Some points, one per row:
vec![-1.86, 0.67, -0.39, -0.61, 0.73, -0.15, -0.63, -0.79]
vec![-1.61, 0.71, -0.80, -0.26, 0.73, -0.45, -0.26, 0.01]
vec![-1.58, 0.87, -1.23, -0.47, 0.66, -0.67, 0.40, 0.15]
vec![-0.64, 1.09, -0.97, -0.48, 0.80, -0.30, 1.22, 0.69]
vec![0.59, 1.33, -0.59, 0.16, 0.61, 0.08, 1.31, 1.15]
vec![0.35, 1.37, -0.29, -0.01, 0.41, -0.81, 2.32, 1.36]
vec![1.39, 1.39, 0.03, 0.05, 0.37, -0.64, 2.28, 1.57]
vec![1.41, 1.28, 0.22, 0.18, 0.25, -0.69, 2.90, 2.11]
vec![1.18, 1.47, 0.50, 0.32, -0.19, -0.48, 3.26, 2.15]
vec![0.93, 1.40, 0.54, 0.32, -0.39, -0.58, 3.38, 2.12]
vec![1.17, 1.32, 0.74, 0.32, -0.74, 0.10, 3.43, 2.14]
vec![1.27, 1.20, 0.76, 0.19, -1.05, -0.29, 3.72, 1.99]
vec![1.12, 1.02, 0.50, -0.03, -1.43, -0.13, 3.61, 1.81]
vec![0.79, 0.86, 0.48, 0.07, -1.71, -0.56, 3.38, 1.25]
vec![0.99, 0.86, 0.29, 0.21, -1.28, -0.39, 2.91, 0.67]
vec![-0.98, -0.29, 0.05, -0.62, -1.71, 0.39, -1.91, 0.05]
vec![-0.56, -0.30, -0.33, -0.59, -1.31, -0.04, -2.02, -0.23]
vec![-0.65, 0.13, -0.49, -0.32, -0.79, -0.62, -1.89, -0.38]
vec![-0.50, 0.01, -0.70, -0.23, -0.32, -0.80, -1.06, -0.74]
Here are 18 more points, each followed by its number:
vec![-0.86, 0.18, -0.88, -0.21, 0.10, -0.13, -1.48, -0.58] 0
vec![-1.09, 0.24, -0.91, -0.26, 0.36, -0.75, -1.39, -0.67] 1
vec![-1.12, 0.22, -1.15, -0.15, 0.69, -0.43, -0.79, -0.66] 2
vec![-0.69, 0.28, -1.24, 0.24, 1.20, -0.10, -0.94, -0.88] 3
vec![-0.66, 0.32, -1.19, -0.09, 1.28, -0.55, -0.46, -0.99] 4
vec![-0.19, 0.13, -1.26, -0.39, 1.34, -0.55, -0.74, -1.26] 5
vec![-0.10, 0.16, -1.19, -0.79, 1.55, -0.58, 0.04, -0.92] 6
vec![0.11, -0.07, -1.27, -0.63, 1.68, -0.16, 0.02, -1.06] 7
vec![-0.09, -0.23, -1.28, -0.61, 1.98, -0.79, 0.51, -1.16] 8
vec![0.36, -0.29, -1.19, -0.51, 1.68, -0.41, 0.68, -1.16] 9
vec![1.26, -0.46, -1.11, 0.26, 1.83, -0.81, 0.90, -1.15] 10
vec![-0.59, 0.58, -0.47, -0.16, 0.86, -0.14, -0.68, -0.61] 11
vec![-0.96, 0.52, -0.59, -0.42, 0.97, -0.48, -0.75, -0.66] 12
vec![-0.26, 0.43, -0.68, -0.14, 0.89, -0.66, -1.23, -1.05] 13
vec![-0.91, 0.43, -0.74, 0.00, 0.63, -0.50, -0.99, -0.65] 14
vec![0.29, 0.34, -0.83, -0.32, 0.39, 0.00, -1.19, -0.92] 15
vec![0.30, 0.31, -0.96, -0.23, 0.03, -0.15, -0.79, -0.94] 16
vec![0.15, 0.09, -0.83, -0.69, -0.05, -0.33, -0.77, -1.17] 17
Which three of these numbered points are nearest to each point below, looking only along the 2 directions in which the first points spread most? Their numbers follow each, nearest first.
vec![-1.26, 0.31, -1.24, 0.46, 1.84, 0.48, -1.42, -0.77] > 3 5 4
vec![-0.99, 0.45, 0.13, 1.10, 0.77, 1.05, -0.09, -0.34] > 11 16 9
vec![-0.76, -0.09, -0.85, -0.05, 1.87, -0.59, -2.07, -1.06] > 3 1 5
vec![-1.36, 0.87, 0.01, 0.89, 1.36, 0.78, 0.08, -0.18] > 9 6 7
vec![-0.46, 0.33, 0.39, 0.94, 0.44, 1.02, -0.14, -0.52] > 16 17 15
vec![-1.43, 0.72, -0.20, 0.81, 1.61, 0.73, 0.18, -0.44] > 6 8 7
vec![-0.13, -0.89, 0.41, -0.50, 1.06, -0.68, -1.16, -0.79] > 15 17 0
vec![-0.68, -0.36, -0.36, -0.17, 1.61, 0.26, -2.11, -1.25] > 1 0 13
vec![-0.04, -0.06, -0.92, -0.43, -0.46, -0.74, -0.90, -0.92] > 17 16 15
